rotation ticks, each row followed by its count of ticks:
The counts run from 0 to 209.
[  0   5 -17   0   6   8   8  -2  -1   1  -9   3 -22   2  18  20   1 -12
 -11 -16 -16 -20  15  -7  14 -14 -15  13  -3  -8  -4 -18 -20]
177
[ -4  17  -7   4  10  13   1   6  -3   9  -1  11  12  -5   8  15 -14  -3
 -13 -10 -16 -32  -2 -12  15  -3 -10  12  10 -16  11 -21 -14]
204
[ -6 -11 -24   6   2   5  10  -4  -3  13  -1   2  -7   2   1  42   5  -1
 -15  -9 -12 -21   1 -16   1  -7   5  -6   4 -20  19   0  -1]
10
[  7  -8 -13  14  -5  11   8   3  -1  -2   8  -6 -29   6  10  34   5  -7
  -9  14   7 -22  17  -4  -3   3  12 -14 -13 -16   2  -2  -6]
133
[-14   9 -15 -10   7  10  21  -5 -15   4   6 -13 -26 -12   6  32  -2   1
  -7  -7 -10 -26  10   0  12   0   1  -3   1 -18  -3   8  -5]
40
[  5  15  -5  -7  15  24  -8   8  -7   5  16  -1  -8  -2   8   8 -23  -4
  -2  13   3 -33  13   0   9   8  -7  14  -7 -13  -6 -21 -11]
81
[ -5  -6 -33  -6  10   9   4   3  -5  17   1  -1 -11  13  -5  39  -4  -3
 -13 -10  -5  -7   4 -15   0   2  14   0   2 -19   5 -10  -8]
7
[ -2  13 -16  -5  18   8  15  -1 -14  14   2  -5 -16   7  10  27   4 -10
  -1 -27  -2 -14  16  -5  11  -5  -4   2   8 -16 -14 -17 -10]
181
[ -5   5  -3  -3   5   9  11  -4  -9  13   4 -18 -21  -1  11  35   6   7
   1 -24  -6 -22  11 -10   3  -4   7  10   6 -17   8 -16  -1]
189
[ 14   0 -10  21   0  19 -14  14   5   5  13  15   1   6   3  19 -20  -9
  -5  16   1 -31   0 -15  -6   7   3   2  -5 -18  12 -16  -5]
110
[ -6   3  -5  -2   6  12   0  11 -18   6   1  10  -2  -8   6  25 -15  -8
   7  -8 -18 -36  -8 -15   1  -7 -14  17   7 -22   1  -3   6]
65
[  7   0  -4   6   7  11   0   8 -24  12  22  -2   0   3   1  33   4  -8
  11   8   5 -26  13  -6 -12  -4   8  -1   2 -27  -9 -10   4]
97
[ -8   8   5   2  -5   8   3  12 -19  -3   9  -6 -11 -16  16  27 -10   0
  13  -6  -8 -33   0  -9  -1   2   3  19   1 -23  -5  -5   3]
68
[ -2  15   6  14  -1  12   7   1   1   8   9  -6  -8 -11  18  20  -4   5
  -4 -17 -11 -32   9  -8   7   3   9  14   3 -17  18 -24  -7]
198
[  9   1 -14 -12  11  16 -14   9 -18   8  15   6  -4   6   1  22  -8 -11
   3  11  -6 -22  14  -5  -5  -2  -5  18  -6 -18 -13 -21 -11]
91
[-17  -3 -23 -17   7   9   9   4  -6  -2  -5   1 -25  -5   7  28  -7  -5
 -11  -4 -17 -24   2 -10  13  -1  -5  12 -10 -15  -2   3  -9]
37
[ -6  11  -4 -11   9  19  -3  13 -14   5  10 -12 -14  -5   6  18 -27   3
   7  -2   4 -31  -4 -12   3  13   1  15   2 -22  -6  -7   3]
71
[ -7  -4 -13  14  -2   6  15   6   2  11  11  -2 -18  -1   8  37   5   1
 -10 -14  -5 -17   7 -12   1   8  23  -4  -4 -21  15  -5   2]
13
[ -1  12 -13   9  23  14  14   8   5   8   3   6 -18   8  17   7  -8 -17
 -11 -19   0 -22  15  -6  21   6  -6  -4  -3 -12  -6 -15 -10]
173
[ 13  11  -3  23   2  19  -2   9  -7  11  20   0   1   2   2  24 -17  -3
   1  10  10 -26   5  -8 -11  12  13 -10   6 -21   7 -12   2]
107
[ -5  12  -5 -11  11  18  -3  10 -13   6   9  -9  -9  -2   3  16 -29   3
   4   3   4 -36  -5 -12   6  12  -6  12   4 -20  -1  -7   4]
72
[ -4  -1 -24   6  -5   8   6   4  -1   1 -20  -7 -24   2   9  34 -14  -4
  -8 -10   0 -21  -9 -22   1  -2  -4   0   6 -15   5  -1  -5]
158
[  2  17  -7   3  23  23  11  -4  -9  21  21   5 -18   0   2  14 -17  -4
  -3 -17 -14 -21  14   1   6   9  -4   5   6 -10   3  -5   1]
52
[  2   7  -6   5   8  17   2  -1  -6  10   9  17 -12  -7  10  20 -11 -10
  -3 -12 -31 -29   8  -6   4  -8 -15  21   0  -8   8  -7  -2]
56
[ -5  14 -14  23   3  10  14   8   5   6  10  12 -11  -7  12  19 -12  -7
 -12 -18 -13 -20   4  -5  13  18  18  -2  -3 -14   8  -4  -8]
23
[  8   0 -16  -9   5  14 -10   0 -21   8   6   1   1   2  -1  32  -5  -5
   2  15  -9 -26  10  -6 -12 -13 -12   9   2 -16  -7 -15 -12]
93
[ -1  14 -17   1   5   6  13  -7 -10   5  -6  -6 -21   1  16  26   6  -8
  -6 -21 -11 -19  20  -2   9  -9  -7   7   3 -10  -9 -17 -21]
179
[  4  16   0  -1  12  20  -5  11  -8   1  23  -4  -9  -4  13   6 -21  -4
  -2  10   4 -31  15  -2   8  14   1  12  -9 -13  -7 -20  -8]
80
[ -5   6 -11  20  -2   6  19   6  -3   0  -7 -10 -23  -1  18  29  -8  -5
  -3 -15   8 -27  -4 -14   9   5   2 -12   5 -20   2   2   0]
161
[ -7  17  -1   8   0   3   8   9 -11  -1   6   8   8 -15  18  20   1  -5
  -4 -12 -18 -31   6  -6  14   0   6  12   3 -23  -2 -21 -16]
207
[  0   9 -16  -1   4   8  12  -5  -5   2  -8  -3 -22   0  18  26   5  -8
  -8 -17 -15 -20  17  -5  11 -11 -11  12  -1  -8  -5 -19 -22]
178
[  8  -4  -3   3   7  12  -5  13 -19  14  24   2   0   9   0  29   0  -8
  10   6   7 -25  12 -10 -11   2  10   2  -1 -28  -3 -10   8]
98
[-13  14 -17   4   9   5  19   9 -12   1   4   8 -11  -8  12  23  -4 -14
  -8 -16 -14 -15   3  -2  17   9   8  -3  -1 -21 -12   4 -11]
32
[ -5   7 -11  -4  11  14   0  11 -19  11   4  12  -1  -4   4  23 -20  -9
   5 -11 -14 -30  -8 -15   2  -4 -15  17   9 -19  -2  -2   5]
64
[ -1  12   8   8   5  18   4   9 -10  -3  21  -5  -9 -11  19  10 -12  -3
   3   8  -1 -40  13   1   9   8   1   6  -9 -19  -4 -13  -1]
78
[-14   3 -11  -9  24  17  17   7  -8  12  17  -1 -26   2   4  19  -7  -4
  -7 -10  -5 -27   8  -2  16   9   2  -1  -5 -19   2   6   8]
43
